Here are some points:
[ 0.51 -0.51 -1.58 -1.93  0.44 -0.36  0.21 -0.55  0.19  0.77 -0.74 -3.51
 -1.42 -1.    0.26 -0.09]
[ 0.09  0.63  3.05  1.58 -0.18  0.5  -0.13  0.66  1.06 -0.4  -0.21 -0.2
  0.5   0.29 -0.32 -0.77]
[-0.24  0.47  2.2  -0.11 -0.06  0.26  0.33  0.57  2.11 -0.51 -0.86  0.88
  0.08 -0.22  0.54 -0.35]
[-0.11  0.62  2.02  0.51 -0.32 -0.12  0.11  0.18 -0.05  0.4  -0.1  -0.16
  0.56  1.87  0.35  3.32]
[-0.04  0.23 -0.66  2.   -0.59  0.5  -0.17 -0.27 -2.81 -0.05  0.78  0.09
  0.48  0.71 -1.53  2.11]
[-0.12  0.   -1.22  1.95 -0.81  0.03 -0.8  -0.69 -2.76  0.04  1.59  4.03
  1.29  1.32 -1.31 -0.46]
[ 0.07 -0.38 -0.31 -1.87  0.64  0.59  0.17  0.74  2.6  -0.01 -0.86 -1.45
 -0.78 -1.1   0.82 -2.4 ]
[-0.39  0.63 -1.92  5.39 -0.8   0.97 -1.1  -0.82 -5.32 -1.48  1.86  2.58
  1.73  0.67 -2.3  -1.28]
[-0.01  0.88  2.76  2.2  -0.16  0.62  0.02  0.36 -0.23 -0.46  0.37 -0.17
  0.89  0.57 -0.27 -2.35]
[-0.14  0.52  2.2   0.24 -0.75  0.15  0.14  0.35  0.76  0.14  0.31  1.05
  0.57  1.05 -0.01  0.83]
[-0.22  0.63  2.1   2.17 -0.14  0.69 -0.15  0.42  0.55 -0.78  0.48  0.99
  0.83  0.12  0.28 -0.88]
[-0.17 -0.82 -1.65 -3.89  0.64 -0.6   0.45  0.73  2.44 -0.09 -1.45 -0.96
 -1.1  -1.46  1.49 -2.24]
[ 0.72 -2.4  -6.17 -7.14  1.56 -1.64  0.23 -0.88  1.52  1.08 -1.93 -3.55
 -3.96 -4.41  1.55 -4.65]
[-0.27  0.65  2.43  0.31 -0.31  0.35  0.02  0.61  1.38 -0.18 -0.36  2.79
  1.29  1.38  1.38  2.54]
[ 0.13  0.32  1.39 -0.85 -0.24 -0.18  0.54  0.44  1.14  0.68 -0.55 -0.4
 -0.58 -0.02  0.12  0.51]
[-0.06 -0.76 -0.67 -2.36  0.72 -0.11  0.35  0.08  1.63  0.07 -1.19 -1.46
 -1.39 -1.63  1.08 -2.52]
[-0.47  0.71  1.02  0.49 -0.45  0.25  0.18  0.62  0.61 -0.31  0.54  5.23
  1.62  0.92  0.09  1.05]
[ 0.07 -0.01 -1.25 -0.8  -0.28 -0.14 -0.57 -0.37 -1.24 -0.05  0.11 -0.85
  0.23  0.17 -0.35  0.7 ]
[-0.29  0.65  3.12  1.05  0.5   0.32  0.85  0.69  2.26  0.13 -0.81 -0.77
 -0.17  0.28  0.75 -0.93]
[ 0.09  0.06 -1.14  0.18 -0.35 -0.01 -0.48 -0.08 -0.68 -0.55 -0.04  0.19
 -0.04 -0.69 -0.42 -2.46]
Then 12 other points, each followed by its number:
[-0.3  -0.06  0.98 -1.25  0.11 -0.1   0.18  0.8   1.52 -0.61 -0.52 -0.18
  0.06 -0.17  1.16  4.04] 0
[-0.04 -0.78 -3.69  0.2  -0.03 -0.61 -0.92 -1.16 -3.72 -0.3   0.65 -0.7
  0.14  0.05 -0.29 -1.72] 1
[-0.13  0.37  1.24 -3.08 -0.08  0.2   0.81  0.72  2.51 -0.14 -1.4   1.21
  0.01  0.34  1.26  0.33] 2
[-0.11  0.17  0.67  1.52 -0.28 -0.28 -0.21  0.3   1.44  0.73  0.7   0.33
  0.33  1.   -0.4   1.01] 3
[-0.15 -0.64 -0.84 -2.96 -0.1  -0.45 -0.07  0.2   1.53  0.01 -0.54  0.69
 -0.24 -0.25  1.22  0.94] 4
[ 0.11 -0.24 -0.61 -1.5   0.6  -0.27  0.45  0.26  1.04  0.25 -0.71 -3.4
 -0.97 -1.21  0.54 -0.73] 5
[ 0.46  0.79 -0.88  4.84 -1.27 -0.39 -0.84 -1.76 -5.71  0.53  1.59  0.57
  0.57  2.79 -1.38  6.56] 6
[ 0.23 -0.85 -4.29 -1.34  0.29 -0.87 -0.3  -1.48 -2.42  0.41  0.63  0.16
 -0.98 -1.01 -0.46 -0.5 ] 7
[-0.07 -0.08 -0.58 -0.19  0.58  0.65  0.42  0.69  1.29  0.19 -0.5  -0.49
 -0.35 -0.41  0.24 -1.05] 8
[-0.37  0.61  2.93  0.53 -0.26  0.26  0.17  0.92  2.15 -0.6  -0.56 -0.52
  0.83  0.93  1.05  2.66] 9
[ 0.99 -0.44 -3.12 -0.52  0.1  -0.54 -0.34 -1.24 -2.09  0.44  0.22 -2.54
 -1.18 -0.63 -1.   -0.97] 10
[-0.14  0.55  2.04  0.85 -0.01  0.23 -0.15  0.57 -0.35 -0.46 -0.54 -0.62
  0.86  0.48 -0.12 -0.84] 11
Which two of these numbered points are nearest to each point below, ignoring the direction in which the first points spread most? Their numbers follow each, nearest first.
[ 0.21 -0.02 -0.31 -0.35  0.09 -0.15 -0.19 -0.47 -0.84  0.24  0.92  2.34
  0.44  1.34  0.49  2.16] > 4 3
[ 0.72 -1.87 -4.8  -4.88  0.63 -1.42  0.24 -0.93  0.46  0.81 -0.75 -1.29
 -1.86 -1.92  1.11 -1.6 ] > 7 4
[-0.26  0.6   2.46 -0.73 -0.32  0.31  0.57  0.72  2.17  0.07 -0.52 -1.98
  0.21  0.24  0.7   1.67] > 9 5
[-0.34  0.44 -1.36  3.93 -1.17  0.24 -0.65 -0.65 -3.45 -0.23  2.15  1.67
  1.25  1.08 -2.06  0.71] > 10 7
[-0.54  0.63  2.77  0.87  0.19  0.84  0.39  1.17  2.66 -0.29 -1.   -0.85
  0.36  0.5   0.53  1.14] > 9 3
[-0.14  0.32  1.67  1.07 -0.07  0.56  0.67  0.81  1.63  0.26 -0.18  0.11
  0.46  1.09 -0.3   0.37] > 3 8
[-0.12  0.43  1.63  2.36 -0.75 -0.1  -0.5  -0.42 -2.78 -0.37  0.67  0.26
  0.63  1.25 -0.5   3.66] > 5 10
[ 0.13 -0.3  -1.08 -1.85 -0.03 -0.31 -0.04 -0.36 -0.35  0.01 -0.04 -1.04
 -0.71 -0.44  0.58  3.61] > 0 4
[ 0.16 -1.12 -2.24 -2.84  1.38 -0.5   0.45 -0.04  1.97  0.19 -0.99 -2.13
 -1.72 -2.45  0.71 -2.99] > 8 11
[-0.62  0.65  2.48  0.37 -0.17  0.74  0.69  1.23  3.21 -0.14 -0.01  3.05
  0.83  0.69  0.57 -0.06] > 2 8
[-0.1   0.75  3.03  1.2  -0.16  0.46  0.07  0.8   0.34 -0.94  0.01  0.56
  0.88  0.54 -0.11 -0.07] > 11 8
[ 0.69  0.18 -1.18  3.37 -0.77 -0.44 -1.19 -1.48 -5.2   0.92  1.86 -1.38
 -0.11  1.61 -1.88  3.61] > 6 10
